500 stands for zero in the data rows.
Here are some points, each followed by its number:
[546,546,579,505,546,439,431,430,443,542,564,498,461,522,427,526] 0
[448,473,439,593,427,466,714,221,552,321,300,557,627,536,586,459] 1
[304,341,775,690,613,511,511,553,472,660,333,921,308,669,607,470] 2
[492,472,384,494,388,380,658,312,458,346,304,528,622,552,578,489] 3
[563,687,456,364,518,425,431,619,578,532,568,365,393,511,499,481] 4
[486,463,508,481,591,504,541,439,543,584,512,660,418,490,447,492] 5
[566,543,780,545,585,421,512,567,788,628,617,440,542,506,433,466] 6
[577,540,10,318,392,728,482,485,508,301,503,0,710,0,616,331] 7
[444,458,440,525,458,498,545,551,477,419,512,410,601,516,648,453] 8
[757,828,475,360,427,538,162,560,678,757,677,286,534,396,75,612] 9
[493,447,476,457,517,511,468,635,440,521,515,425,518,468,534,646] 10
[785,666,0,263,134,939,685,186,764,110,422,0,682,0,682,274] 11
[373,408,490,555,444,480,597,412,487,398,395,525,523,518,667,426] 12
[177,281,723,808,443,489,869,246,401,549,398,982,324,692,651,509] 13
[272,350,770,621,230,268,676,535,405,419,365,516,606,999,609,499] 14
[514,487,436,460,502,453,342,684,413,560,514,419,323,531,398,559] 15
[83,45,740,961,413,407,766,510,393,405,456,926,454,980,816,323] 16
[471,430,298,424,401,446,720,279,505,346,308,473,561,381,654,421] 17
[346,550,704,688,400,401,670,85,544,176,498,573,681,656,634,604] 18
[287,340,585,496,549,452,521,530,414,555,396,659,452,663,546,545] 19
[556,587,410,410,448,536,494,437,534,441,520,400,563,438,448,518] 20
[576,578,136,509,401,472,742,37,649,166,285,344,546,228,554,497] 21
[756,706,245,278,558,690,218,586,414,588,779,196,505,226,258,472] 22
[402,552,525,926,360,431,639,161,467,267,408,588,551,625,534,592] 23
[521,477,405,561,654,620,458,502,493,626,521,678,411,387,438,575] 24
[462,463,584,523,534,480,383,668,446,586,565,513,483,617,486,469] 25
[957,464,0,0,518,432,498,447,375,15,352,0,924,0,546,279] 26
[475,465,167,21,511,491,370,784,341,585,629,300,444,296,509,434] 27
[376,335,680,693,636,597,594,353,392,565,531,926,318,487,656,460] 28
[474,550,480,483,513,431,468,532,553,423,390,416,555,592,505,517] 29
[456,548,765,454,543,433,232,699,398,760,746,526,512,886,291,536] 30
[486,446,318,504,413,404,574,350,476,444,383,424,556,478,674,536] 31
[534,533,450,503,663,420,443,507,576,592,526,535,397,404,363,531] 32
[620,609,0,339,470,634,513,457,527,370,503,155,659,0,552,493] 33
[489,538,979,586,362,201,466,437,447,501,494,615,660,999,283,626] 34
[454,442,540,558,480,514,500,583,432,519,512,529,474,618,537,471] 35
[493,485,572,522,598,579,581,460,507,641,509,671,387,440,463,538] 36
[247,229,641,620,680,396,377,998,418,656,527,567,308,749,596,387] 37
[743,605,142,274,647,625,553,218,663,464,444,422,467,0,357,520] 38
[566,611,457,384,394,408,517,412,498,351,475,246,597,538,528,500] 39
[628,539,134,387,557,668,435,628,551,574,546,268,522,190,502,375] 40
[593,653,280,510,512,697,320,651,476,420,575,255,556,386,519,402] 41
[602,499,397,387,285,416,454,575,809,346,537,171,825,623,520,514] 42
Which point above is nearest to each new point by angle, seen from the average point of the numbered points? Its number follows each.
[496,541,601,466,512,463,336,645,391,599,660,447,484,663,357,505] 30
[505,530,293,474,395,463,678,309,582,276,395,431,634,386,578,482] 21
[470,475,651,471,668,436,169,999,256,776,777,492,375,851,398,476] 25
[413,365,54,552,237,519,999,0,485,86,0,483,638,241,999,433] 17
[333,332,558,579,510,483,605,544,421,446,412,622,520,629,663,184] 16
[342,187,576,711,565,533,769,277,459,467,358,769,250,516,642,496] 13
[666,587,372,419,465,568,364,569,571,555,607,293,545,391,406,478] 22
[382,476,776,571,532,845,0,999,53,999,999,370,367,999,422,371] 25
[380,342,711,635,491,521,670,304,480,539,375,864,351,566,649,540] 13
[578,535,207,282,439,418,377,719,457,424,557,221,566,463,577,337] 27
[476,618,337,592,429,434,652,292,603,322,514,375,519,218,662,519] 21
[447,535,502,526,488,516,664,392,478,335,502,566,486,557,538,528] 18
[624,495,519,435,662,649,274,693,575,788,629,699,265,391,359,533] 24
[620,673,566,463,462,472,267,583,547,499,675,413,517,573,416,531] 9
[723,599,850,535,602,417,235,640,558,734,555,770,448,637,175,660] 0
[134,498,692,636,456,582,398,641,118,465,678,626,585,999,641,613] 35
[526,475,424,440,491,478,473,592,483,457,492,387,567,488,472,485] 27
[275,354,741,646,547,458,643,601,329,425,421,695,403,824,613,426] 16
[488,550,404,476,367,506,603,308,629,331,390,415,581,473,502,508] 21
[346,427,576,652,460,465,528,506,497,557,435,560,496,676,583,457] 16
[281,362,707,682,426,484,553,659,230,565,467,763,441,829,676,531] 35
[639,424,212,383,566,487,450,681,557,502,564,272,647,217,550,336] 40
[550,518,519,435,500,410,519,501,526,463,475,463,423,543,566,407] 4
[690,452,608,314,810,713,435,683,549,744,487,894,254,251,372,763] 24
[173,298,717,739,503,449,546,550,283,535,494,787,495,742,733,450] 16
[247,623,476,627,475,715,735,174,327,391,279,813,457,474,734,603] 13
[482,465,456,421,518,474,408,603,462,520,504,432,525,449,493,438] 27
[574,626,412,536,321,468,617,293,681,427,421,394,545,485,501,519] 21
[471,511,801,599,481,444,549,496,516,576,540,591,502,713,484,604] 34
[456,504,515,522,487,537,582,399,494,490,470,573,491,521,589,488] 13
[790,669,397,260,506,556,199,616,545,757,644,408,533,38,322,565] 22
[458,513,427,541,456,481,611,346,602,445,398,464,518,465,489,508] 1
[502,561,382,579,476,485,668,380,529,419,419,523,522,471,492,456] 1
[291,462,703,656,431,499,528,539,279,468,514,639,511,748,405,522] 35
[607,606,720,532,566,592,592,391,590,489,577,385,705,336,426,530] 6
[490,473,688,551,509,480,513,475,538,543,525,572,494,678,479,602] 34
[532,453,336,545,570,646,764,229,879,237,490,234,741,0,689,62] 11
[606,461,489,376,738,737,181,759,483,958,577,677,254,245,395,350] 24
[663,613,674,427,595,448,354,556,666,721,696,304,508,454,300,611] 9
[709,469,306,218,461,402,514,679,461,371,493,286,682,450,483,510] 26
[28,45,460,694,350,409,999,425,401,73,0,781,676,733,875,460] 12
[506,506,412,472,473,561,441,582,463,519,554,462,534,453,529,470] 41
[536,408,793,546,500,515,530,468,462,541,517,612,522,666,554,651] 34
[561,570,631,554,579,422,562,405,686,431,635,400,565,372,505,558] 6
[394,409,582,587,483,381,576,570,457,442,344,600,587,787,623,499] 14
[668,584,553,388,623,637,374,571,558,708,578,653,325,314,176,522] 32
[320,374,623,714,464,428,622,478,503,408,332,654,501,711,645,427] 16
